One vector is turned by the same rotation once a step. Each row is the vector after some number of steps, and that number follows the row.
The counts run from 0 to 852.
[-29.4  -7.3  -2.2 -17.4 -25.8   8.3 -11.3  38.9  27.6  -0.7   4.6 -28.2
   5.2  -1.2 -33.4   1.3  30.8  31.7  23.4  23.2  -3.0   7.7  27.3  38.5
 -13.6  -1.7   6.2  16.5 -13.2  34.3  17.5   1.1 -29.8 -17.3] -> 95
[ 13.4  22.6 -19.6  -7.7  21.0   0.1  14.8  65.7   5.7 -32.7  36.9 -31.3
 -17.8  -5.0  33.5 -11.0 -13.9   4.8  20.2   7.9 -37.3  -0.8 -18.1  -6.8
  -4.7 -22.2  15.7  -9.2  -0.3  13.8  15.5  22.0  12.3 -26.4] -> 333
[-10.8  17.3 -36.7 -24.0  33.9 -23.7   3.0  -7.5   4.7  -0.3   4.8 -47.4
   0.8  11.8   8.6 -11.4   5.5  12.6  -9.6   4.4 -15.1 -27.7  15.6 -44.0
 -22.0 -48.0  29.5  -4.0 -11.4  26.8  -8.2   1.7  24.3   2.9] -> 767
[ 14.3  22.3  20.6  -8.0  -4.5  12.1 -11.1  -4.0 -14.3 -10.6 -31.4  27.4
  -2.2  -5.5  37.6  -6.0   9.1  -1.6   0.1  47.6  39.1 -28.9 -12.1 -28.6
   9.9  -7.9  17.8  12.5  40.2 -40.5   4.4 -10.3   4.7   8.2] -> 547
[  8.6   1.7 -23.0 -40.3  38.2 -15.4   1.2  28.9  19.1  16.9  -7.4 -31.7
 -19.3  -2.0  45.4  28.4 -13.0 -16.5   5.4  32.4 -12.6   7.9  16.4  32.9
 -10.2  32.1 -19.7 -10.0  18.4  24.4   9.5   1.4  14.7 -17.9] -> 439
[ 35.1 -21.0 -39.4  -6.7 -11.6  16.9 -47.5  21.6   6.9   9.5 -12.1  20.5
  19.7  -8.4   5.8  -3.7  25.5  -8.5   4.3  -2.4  20.7 -19.5 -21.4 -24.1
 -28.1 -22.5  -1.8  20.9  21.6  30.8  39.7   9.9  13.5   3.2] -> 814
[-13.3   0.4  -3.7  -7.0  26.4  27.9  23.0  38.2  10.1 -29.5  -4.1 -18.7
  -3.1 -19.7 -20.4   5.0 -12.6 -32.7  49.8  34.8 -27.3  12.6 -32.9  17.9
   6.6  -6.9  -3.5  -4.3  -0.7 -39.3  28.3   2.6 -24.8 -18.1] -> 469
[-35.7   9.0 -17.6 -22.5  -7.4  12.1  -8.6   0.6  17.6 -29.4  -9.8 -20.2
  -4.2  10.7 -16.9   3.0  17.2   2.4 -19.1 -14.1  20.5 -26.3 -17.0 -59.9
 -10.5 -27.1  16.9 -32.1  16.7  25.6 -19.5   5.5  12.2   1.1] -> 819
[ -0.5  -5.8 -20.4   1.6  16.8  -2.3  -6.8  22.9  -4.5   5.9 -19.5 -13.8
 -33.0 -14.6  16.6  14.1 -13.0 -51.5   7.9  59.4 -38.5 -11.1  26.9   9.1
  24.8   1.6 -21.3  -6.2  -5.3  14.4  19.7   6.5   1.3  -0.5] -> 646
[-22.2  39.2  27.3 -37.5   6.1  -6.4 -28.3  -2.6  -6.2   4.5 -19.0  11.1
  12.6  -6.0  30.8   9.4  11.6  17.4  21.1  16.4 -22.0 -18.6  32.6   4.5
 -25.8 -27.3  32.0  31.1   5.4  11.8  31.6  20.1 -12.5   1.8] -> 298
[-22.9 -49.9 -43.6 -10.1 -15.8  35.4 -19.2  -4.7  10.3  18.9  -2.4 -22.1
   4.0 -39.0 -24.5  -4.7   9.8   8.6  39.6  14.0 -11.9  20.7   0.9  21.6
 -22.5   1.4  18.5  22.6 -11.4  12.4  38.9 -21.7  -9.7  11.0] -> 221
[-45.9  11.1 -24.8 -13.5   3.5  39.5 -14.7   2.9  -7.8  13.1 -32.9  23.1
   4.4  19.4 -47.6  15.7  -0.3  13.5 -12.8  17.4  -2.3 -10.6  -6.3 -14.1
 -12.5 -47.7   7.6  16.7   8.9  -6.1  22.5   5.0   8.6 -17.8] -> 425
[ 10.2   2.9  17.5  19.1   5.4 -21.9  12.8  21.1  13.3  17.2  -2.6 -12.2
 -24.9 -18.6   7.8  -7.8  30.0   2.2   5.9  57.3 -15.3  37.2  23.8  19.0
 -12.5  23.8  17.2  44.8  -7.5 -11.5 -13.7   8.8  -3.3 -18.2] -> 448
[ -5.8  11.9  29.2   6.0 -22.0  40.0  -7.9  40.9  48.1  -4.0  21.3  -7.9
 -22.6 -17.7 -33.5 -27.2  22.9  15.5 -28.3   1.0  -2.8  17.5   1.9  18.1
  20.3  19.7  15.7  -8.9  -7.7  20.3   7.9   5.8  -1.3 -12.5] -> 790
[ 23.4   6.0  10.8  15.5  21.2 -13.1 -32.2  20.5 -26.3  44.5 -22.6  -0.8
  -5.6  12.8  19.7  43.5  -0.3 -16.1  13.6  34.2   0.9 -10.7  12.3  -3.9
 -24.7   7.5  31.8  40.8  15.3   7.4  -9.1  36.6   1.9  -1.5] -> 243
[ 16.9 -28.3  -2.1  -3.5  19.3  -6.0   6.3  29.5  -9.5   4.1  -6.6 -18.1
   4.9 -39.5  23.9 -15.2   0.9  -7.9  20.5  56.0  22.9 -19.8   2.6  20.9
  33.0   8.3 -11.8 -47.8  30.9   2.2  19.4   2.3  -1.1   0.6] -> 4
[-22.9   9.4  22.8 -42.9   7.4  20.8 -14.8  10.1  12.7 -15.1 -37.8 -27.1
  15.5  20.8  -9.2   7.6  29.5 -36.8 -33.9   0.7  15.0 -33.1 -20.8 -25.4
  27.2  23.8 -17.5  -2.3  11.1  -1.2   1.7  -2.7 -10.1  34.4] -> 567
[-27.6   5.9  -6.3  -9.9 -17.4  20.3   3.2  17.8  19.0   0.1  10.2 -14.4
 -20.1  11.7 -10.9 -16.1   0.4  -4.1 -49.2  56.6   1.2   7.9  15.8   5.5
  33.5  34.6  -7.6  -7.2  -2.6  16.7  -6.3 -40.2   8.9 -19.3] -> 104
[ -0.1  -7.2  24.1 -36.6  17.2  16.6 -17.4   2.6  -9.0  22.7 -31.3  18.6
  -8.8   2.8  -8.0   7.2 -29.7 -46.6  -8.0  19.1  13.3 -27.1 -30.0  -6.3
  32.3   5.4   0.0 -42.2   9.1  22.0 -13.1  20.7   7.8  -2.5] -> 390
[-25.1   6.4 -29.9  16.8  -4.2  46.5  -1.7 -20.1   8.4 -17.3 -12.8 -21.3
 -35.7  18.4   5.2  16.4   6.2 -28.7  -3.1  29.7  15.3   6.0  -5.3 -37.9
   2.7  11.3  -7.3 -22.5  22.1 -22.4 -19.7  -3.7  31.1 -41.8] -> 748
[-16.2   3.9  13.3 -27.0   2.0  20.7 -19.2 -15.0  -5.3 -26.4 -35.9  -5.4
 -14.0 -16.0  33.7   5.3 -13.4 -52.3  23.9  32.9  21.7 -27.5  -8.0  -9.8
  29.7 -12.3   9.0 -20.8  25.0   1.6   7.4  15.4 -16.8   4.2] -> 6
[ -0.5 -32.4  19.3   8.9 -10.7  -0.3 -20.4  -1.8  -4.8  31.6 -17.1 -21.2
   7.0 -34.3 -30.8  -5.1  29.4  17.7  62.3  19.0  33.5   2.7   3.8  12.3
 -35.1   5.6  25.5 -17.9  17.5   6.1  -9.4  12.0 -31.7  -1.9] -> 347
[ 18.5   1.0   4.6   5.3 -14.9  -2.9 -34.1   3.5  11.2  45.7 -27.0   9.8
  -5.2 -16.4  -4.2  25.7   6.9  28.4  17.7  20.1  21.4 -25.7  -1.8 -13.5
 -40.3   5.5  33.3   8.4  38.5 -19.3 -15.9 -10.6  -7.9  30.7] -> 295
[ -1.8  26.9  27.5 -26.2   1.9  29.4  21.2  34.9 -31.0 -25.5 -12.7  36.8
  16.8   5.5  -9.9 -10.0 -14.5   6.1 -16.5  21.3   7.9 -16.0 -49.6 -33.1
  10.8  -5.9  -0.6  -2.7  23.9 -21.1   1.9  13.4  10.4 -10.5] -> 673
[ -2.2 -10.7  10.3  -6.6   8.7  -5.6 -29.1  23.1  65.1  25.5  15.3 -24.2
 -11.3 -26.4 -31.6   9.1   8.0  17.0  13.6   0.5  -7.2  12.2   4.8  40.0
 -22.7   5.6  44.9   3.0 -12.6  26.2  -9.5 -23.1 -31.0   5.3] -> 44
[ 22.5 -15.1  -5.0   5.3 -17.7   3.6  -9.3   9.2  36.9 -10.4  38.0 -22.9
  -9.5 -23.9   0.1 -26.8  36.7   5.1  27.0  -0.7  18.4  27.1  -2.2   6.6
 -25.2  43.0   6.8 -26.8   7.4  36.7  -2.0  -7.9 -10.0 -30.6] -> 740
[ 23.6  17.1  -8.4   6.9 -34.6  11.6   0.8  28.8  21.2  -4.4 -41.8  31.0
 -35.5 -23.3  -1.4   1.5  30.1  12.4  22.0  19.4   8.2  11.3 -10.6  -6.0
 -38.2   3.6 -19.6   8.8  30.5 -26.5  13.7  26.2  10.3  -4.5] -> 12
[ -2.6 -11.4  -2.4   6.0   5.9  17.4  29.1  -5.9  -4.4  25.4 -13.1  20.5
  -3.5 -41.5 -50.2 -24.1   4.3  22.3 -35.7  16.2 -14.9  37.6 -22.5 -17.0
 -19.9  19.5  36.5  16.4 -11.0  -8.2 -24.6   8.0  18.8  -2.0] -> 321
[ 12.1   4.4  17.5  13.0  16.5  12.9 -20.0   3.6  21.1  26.0 -30.5 -16.9
 -18.6   6.0  24.6  28.3  13.6 -36.9 -26.3  24.7  25.1  -7.1  11.7 -11.0
   0.5  49.2   4.0   0.6  34.6 -25.7 -33.5  -9.2  16.1  13.7] -> 108
[ 21.4 -12.6   2.3  22.0  28.6  14.0   9.4  15.2  -3.4  24.4   4.3  -4.4
   1.6 -26.7  -2.2  -9.7  31.1  -3.5  30.2  15.2 -11.1  39.4   6.5  26.5
 -17.3  33.0   1.5  26.1   4.8 -18.6  28.8  32.7   3.9 -43.2] -> 65
[ 32.5 -23.6  -9.2  27.5  -8.1  37.2 -36.8  48.1   1.8  24.3   1.6  14.2
  -4.7 -14.8 -10.6  -9.3  10.4 -13.0 -30.6   8.9  -0.9  -3.8 -19.9   7.3
   8.8 -12.3  16.2  43.6  -2.7   2.3  20.1  27.1  26.1  17.0] -> 325
[  3.2  -3.7  18.3 -62.2  22.6 -18.1   8.8  -4.8  -2.0  11.1 -21.8  -1.1
  12.5 -10.7 -11.9   1.7 -15.2 -12.2  -9.2  22.9  12.1  -6.4 -43.9 -23.3
 -20.6  51.3  24.1 -18.3   4.4  18.9 -38.1 -27.6 -18.1  18.4] -> 775
[-42.2  15.8 -18.1 -17.8  -8.9  35.6  -0.7   1.3  11.5 -16.4   8.4  -7.8
  -1.6  -3.2  -6.2 -11.3  31.4  15.1  19.7  14.5 -29.2  17.6  33.3  11.3
  -1.6   4.4  -6.1  -9.6  -6.9  36.6  53.5   8.5  -2.5 -42.2] -> 353
[ 12.2  10.3  39.6 -13.7  20.1 -15.4  15.8   3.4 -31.9  17.2 -15.4 -23.8
   5.0 -23.7  40.1  -6.8  12.6  -1.7  -1.5  40.0 -12.8  -2.5  24.4 -11.4
  11.0  55.8  22.8  14.9  14.1  -9.8 -10.8   3.5  -7.4  35.6] -> 110
[ -4.6 -25.5   1.8  21.7   8.0  29.4  -3.0  -5.5   6.3  22.9  -7.0 -15.1
   2.7 -38.4 -42.9  -6.3  32.2  -4.9  58.3  -5.6 -13.7  25.0   2.4  18.3
 -27.4   2.5   8.7 -23.6   2.5   3.9  21.8  25.6 -10.9 -11.2] -> 605
[ -8.4  37.7 -24.9  -5.2  -7.4  38.4  -0.6  -7.9   2.9   6.1 -13.8  12.3
 -19.9  -2.6  -8.0  18.5   4.5  25.9   9.5  -2.6 -27.8  16.7  -3.1 -41.7
 -56.2 -18.2  24.7  22.8  10.2 -29.9   6.2   7.5  28.9 -11.5] -> 758
[-24.3 -18.0  -6.3 -25.0  23.3 -27.6   4.5 -25.8 -22.1  28.1 -36.5 -18.2
  18.8 -18.3 -12.2  -5.8  20.6  34.8  17.6  18.1  39.6  -5.3  10.4   5.3
 -31.4 -27.6  32.6   4.7   9.7  -2.8 -13.0  12.0  -8.4  -4.1] -> 90
[-16.1   7.9   8.8 -65.9  22.1  -9.0  33.9  19.4 -38.3   7.4 -12.4 -16.3
  23.0  16.3  10.9 -25.3  -5.1  21.1 -26.0  37.6   3.1  -4.5  -6.9  11.7
  16.6  29.0  -4.4   8.3  -0.9   4.6  -8.0  -0.6   9.4  -6.5] -> 236
[-11.1  21.7 -20.5  -3.2   3.9   8.8 -27.4  16.9  54.0  -1.6  -1.0 -21.1
 -23.6  -6.5   2.6  22.0  19.9  18.6  22.6 -10.0   6.4  -2.2  21.4  -1.2
 -46.2 -26.8   4.7 -27.2  22.8  11.8  11.4  18.2  10.0 -28.2] -> 687
[  1.6  -4.9 -16.8  -1.1 -16.4  54.3 -12.3  14.5  34.9   4.1  11.4  -0.7
 -30.0  14.7   6.8   5.8 -28.6 -12.1  -2.7  21.4  23.0   1.9 -32.3  -4.8
  14.5  15.5  -0.3 -33.3  29.9 -17.5  -5.5 -36.5  13.7 -26.3] -> 542
[ 15.4 -35.3  17.2   2.1   9.2 -14.7  -3.1  34.7 -28.6  19.3 -14.8 -14.5
  -6.8 -36.1  29.9 -10.3  -5.1  -8.0  15.8  39.9  10.2  18.4   1.0  40.2
  13.1   5.0  35.6  48.2  -0.1   6.1  -1.7  26.9 -12.8   1.6] -> 191
